One vector is turned by the same rotation once a tick. Each row is the vector after some number of ticks, and that number follows the row.
The counts run from 0 to 397.
[-0.05  1.98 -0.75  0.01 -0.02 -0.74 -0.15  0.94  0.84  0.70  0.31  1.20
 -1.44 -0.10 -2.10  2.31 -0.27  0.91 -0.90 -4.28 -3.06  0.43 -1.04  0.76
  1.66  1.12 -2.64  3.34 -0.17  1.40 -1.54  2.56  0.03  0.12 -1.11] -> 391
[-0.92  2.07 -0.12 -0.12  0.51  1.21  1.13  0.94  0.49 -1.50 -0.93  3.10
  3.30 -0.06 -2.14  3.15 -0.50 -1.49 -0.62 -0.83 -0.46 -0.34 -0.58 -0.98
  0.12  0.31  0.40  3.36 -0.32 -1.38 -0.29  2.33  0.10  3.43 -1.70] -> 393
[ 0.32  2.08 -0.03  0.03  1.18  1.91  1.15  0.23  0.47 -1.20 -0.25  0.13
  0.99 -2.25 -3.00 -0.35 -2.43 -0.52 -1.28 -1.06 -2.06  0.68  0.52 -3.47
  1.30  0.62 -2.58  1.43  1.16  2.01  0.22  3.48 -0.25  1.45 -1.21] -> 349
[ 1.99  0.43 -1.10 -0.65 -0.50  1.08  0.43 -0.01 -2.17  1.98 -0.46  0.86
  0.28 -2.50 -1.89  0.87 -2.53 -0.52  0.02  0.77 -0.16 -1.84  2.02 -0.80
 -2.42 -2.13  0.10  4.12  0.23  0.63 -0.33  1.32  0.16 -1.73  3.32] -> 210
[ 0.92  1.01 -1.98 -0.61  2.94  3.12  0.11 -0.69  1.05 -2.15 -2.01  1.78
  1.94  0.34 -0.52  0.80 -0.75 -3.15 -1.11  1.42  0.00 -2.39 -0.50 -2.85
  0.61 -2.48  0.45  0.36  1.05 -0.36 -0.10  2.04 -1.56  1.31 -0.23] -> 351
[ 2.21  0.09 -0.24 -1.80 -1.09 -0.63  1.05  1.59  0.99 -0.17  2.57 -1.89
  1.45 -0.22 -1.70 -1.17 -1.97  2.19  0.69  0.99 -1.84  3.11 -1.79  0.29
  1.21  2.41 -2.35  3.15 -0.26  0.00 -1.40  1.29  0.26  1.66 -1.62] -> 282
[ 1.83 -0.38 -0.77 -2.10 -1.04 -0.92 -0.21  2.60  0.94  0.52  1.78 -1.52
  0.21  1.57 -1.00 -0.69 -1.06  2.71 -0.14 -0.48 -2.32  3.49 -2.58  1.15
  1.78  3.61 -1.15  0.82 -2.04 -0.01 -0.49 -0.44 -1.11  0.87 -1.39] -> 281
[ 0.27  0.22 -2.57 -1.71 -0.73  1.64  0.85  0.18  1.32  0.36  0.39  0.66
  1.29 -0.12 -2.80  1.01  0.17 -0.88  0.27  0.86  1.18 -0.87 -0.91 -0.95
  1.20  0.10 -0.58  4.36  2.02 -0.27 -2.37  3.29 -1.21  1.52 -2.84] -> 40
[ 0.57 -2.80 -0.11 -2.02  0.32 -0.02  0.69  0.75 -1.87 -0.96  0.34  0.51
  0.24  1.21 -0.18 -0.12  0.65 -0.68  2.66  1.82 -2.55 -0.95 -1.81  0.01
 -0.19 -0.67  1.06  4.14 -0.95 -3.38  0.65 -0.53 -0.63  1.45  2.61] -> 175
[ 1.05  1.36 -1.37 -3.10 -0.33 -0.76 -0.33  0.83  2.27  0.04  0.81  0.54
  1.41  1.23 -1.75  0.40 -0.54 -1.22  1.71  0.98  0.09  0.35 -1.11 -1.56
  0.17 -0.51 -1.45  4.40  0.00 -0.52 -1.34  2.69  1.41 -1.22 -3.45] -> 8
[ 2.76  3.74 -1.59  0.84  2.58  1.32 -0.01  0.76  1.81 -0.62 -0.88  2.05
  1.42  0.94  1.43  3.26 -2.43  0.74 -3.40 -2.00 -0.67 -0.49 -0.68  0.64
  0.18 -0.02 -0.61 -1.29 -1.33  1.23 -1.53 -0.03 -1.00  1.00 -0.80] -> 368
[ 3.86  2.71 -2.22 -0.75  0.87  0.33 -0.59  2.47  1.67  1.14 -1.24  0.81
  1.60  0.29  1.53  2.64 -3.02  1.18 -2.61 -0.22  0.66  0.64 -0.48  0.94
 -1.30 -0.04  1.20 -0.77 -2.53  1.71 -0.57 -1.58 -0.47 -0.48 -1.04] -> 246
[ 1.08 -1.62 -1.61 -0.14 -0.24 -0.13  0.26 -0.30 -1.75  1.24  1.29 -0.20
 -3.21  0.42 -0.63  0.80  0.29  2.35 -0.07 -2.45 -3.26 -1.25 -1.05  2.82
  0.90  0.35 -0.93  2.36  0.16 -0.37 -1.85  0.28 -2.69  1.08  3.79] -> 389
[ 0.87  2.05 -0.43 -1.53  1.62 -0.50  0.44 -0.71  1.19 -1.78  1.29  1.85
  1.12  1.55 -1.38  0.69 -0.37 -1.74  1.43 -0.39 -2.37 -1.31 -0.74 -1.12
  0.29 -1.21 -2.86  4.43  0.59 -1.85 -1.43  3.32  1.41 -0.24 -0.94] -> 130
[-0.06  0.82  0.08 -1.12  0.83  1.39  0.67 -0.24 -1.18 -1.25 -0.10  2.65
  4.07  0.17 -2.93 -0.31 -1.68 -1.39  0.38  0.48 -2.39  0.17  0.34 -1.74
 -0.17  1.06 -0.31  2.71 -0.46 -3.42 -0.18  2.11  0.91  1.66  0.97] -> 362
[ 1.02  1.47 -2.06 -1.43 -0.63  0.62  1.49  0.33  1.06  0.20  2.26 -0.77
  0.68 -0.85 -2.51  0.54 -1.37  0.85 -0.19  0.06 -0.29  1.00 -0.70  0.24
  0.83  0.40 -2.40  4.12  1.38  0.75 -2.70  2.49 -0.60  1.59 -2.70] -> 39
[-1.48 -1.73 -1.41 -1.26 -0.88  1.94  0.75  0.14 -0.01 -0.05 -0.17 -0.97
 -1.09 -1.43 -4.36 -0.88  0.92 -0.96  0.09 -0.19 -1.59  0.41 -0.77 -2.04
  2.44  1.63 -0.93  2.48  1.92  0.26 -0.48  3.19 -2.71  1.90 -0.74] -> 316
[ 2.84 -1.97 -3.08 -1.93  0.17  0.71 -0.89  0.55 -0.02  1.27 -0.21  0.02
  0.16  3.38  0.80  0.05 -0.29  1.37 -0.47  1.17 -0.20 -0.21 -2.07  2.28
  0.46  1.08  2.24 -1.14 -1.91 -1.83 -1.63 -2.39 -3.13 -0.22  1.70] -> 35
[ 1.82 -0.05  0.09 -1.89  1.77 -0.92  0.53 -0.54  0.26 -1.79  2.08 -0.45
 -0.48  1.10 -0.82 -2.28 -0.91 -0.42  1.83 -0.10 -4.37  0.48 -1.39 -1.36
  1.37 -0.06 -3.85  3.23  0.03 -0.65 -0.47  2.78  1.17 -0.13  0.91] -> 373
[ 0.39 -1.11 -1.56 -0.36  1.45  1.88 -0.77 -0.72 -2.10  0.99 -1.80  0.63
 -2.32 -1.17 -2.22 -0.78 -1.38 -0.89 -1.21 -1.33 -2.53 -2.23  1.00 -1.56
  1.48 -0.59 -0.19 -1.01  0.11  0.84  0.36  1.38 -2.88 -1.04  4.18] -> 365
[-1.09 -0.40 -1.79 -0.48 -0.23  0.28 -1.23  0.17 -1.73  1.55 -2.24  3.48
 -0.40  1.84 -2.22  1.93  0.66 -0.41 -0.77 -3.12 -1.81 -2.10 -0.32  1.16
  0.64  1.41  1.62  0.48 -1.86 -2.29 -0.83  0.16 -1.98 -0.47  2.16] -> 377
[ 1.33  1.50 -0.63 -0.52 -0.42 -1.06 -0.63  0.38 -1.67  2.50 -0.08  1.99
 -1.88 -0.78 -2.06  1.23 -2.00  0.20 -0.14 -3.01 -2.39 -1.38  1.27  0.34
 -1.16 -0.48 -1.54  3.53 -1.13  1.11 -0.59  1.78  0.83 -2.65  2.49] -> 178
[ 0.89  1.25 -1.72  0.98  2.35  2.67  1.10  0.67  1.42 -1.42 -1.30  0.16
 -0.74 -1.22  0.89  3.81  0.00 -0.59 -2.18 -1.17 -0.30 -1.53 -1.41 -0.89
  1.44 -1.92  0.11  0.46  1.72  2.08 -0.78  1.33 -2.55  3.41 -0.47] -> 138
[ 2.54 -1.31 -0.61 -1.51  0.85  1.14  1.40  1.78  0.43 -1.79  1.04 -2.44
  0.30 -1.30  1.33  0.58 -0.72  0.51  0.72  3.18 -1.11  0.66 -2.49 -1.31
  0.40 -1.96  0.35  2.95  0.64  0.57  1.02 -0.25 -1.19  3.31  0.10] -> 217
[ 2.63  1.78 -1.88 -2.28  1.70 -0.26 -0.53  1.30  3.77 -1.71  0.41 -0.42
  0.90  2.28  0.44  0.13 -1.20 -0.67 -0.06  0.86 -0.86  1.52 -2.67 -1.89
  1.66  0.00 -1.49  0.49 -0.34  1.01 -0.60  1.52  0.00 -0.30 -3.83] -> 294
[ 2.85  0.03 -1.17 -0.83  2.64  1.02  0.60 -0.14  0.63 -2.24  0.38 -0.77
 -0.42 -0.49  2.18  0.89 -1.33 -1.87  1.12  2.62 -1.38 -1.82 -1.31 -1.88
 -0.84 -4.37 -0.65  2.94  0.72  0.76  0.36  0.20 -0.14  0.36  1.72] -> 186
[ 0.16 -1.16  0.61 -0.45  1.99  1.76  0.35  1.13 -0.86 -1.55 -1.76 -1.09
 -1.48 -1.68 -1.42 -0.89 -0.40 -1.86  0.55 -0.12 -4.01 -0.36 -0.56 -4.12
  1.59 -0.70 -0.42  0.33 -0.27  0.89  3.45  1.24 -1.33  1.56  2.23] -> 152
[ 1.08  2.11  0.26 -1.26  1.63  0.65 -0.73  1.73  0.41 -0.58 -2.82  2.70
  2.64 -0.26 -0.58  1.31 -2.12 -2.46 -0.04  0.81 -0.71 -0.71  0.32 -3.83
 -1.66 -1.67  1.09  1.97 -1.90 -0.37  2.12  0.92  1.74 -0.89  0.21] -> 197
[ 2.64  0.79 -0.51 -0.99 -0.29 -2.29 -0.95  2.24 -0.11  1.41  0.41  1.56
  0.10  2.28  0.32  1.49 -1.26  1.92  0.13 -2.32 -2.80  0.81 -1.05  2.39
 -0.93  1.90  0.16  1.87 -3.58 -1.05 -0.43 -1.17  0.77 -1.17  1.46] -> 190
[-0.81  0.07 -0.75 -0.73  0.29  0.93  1.61 -0.25  0.23 -1.10  0.26  0.74
 -0.03 -0.89 -1.93  2.53  0.95 -1.21  1.21 -0.09 -1.20 -1.73 -1.13 -0.92
  0.21 -2.15 -1.07  5.66  1.84 -0.32 -1.04  2.86 -0.52  2.26 -0.40] -> 162
[ 3.42  0.60 -2.61 -1.93  2.80  2.09  0.61 -1.14  1.66 -2.28  0.70 -0.85
  1.00  0.96  1.12 -0.80 -1.38 -1.63  0.22  2.84 -0.22 -1.30 -1.21 -2.20
  0.90 -2.85 -1.57  0.74  1.63 -0.08 -1.61  1.87 -1.19  0.51 -0.50] -> 64
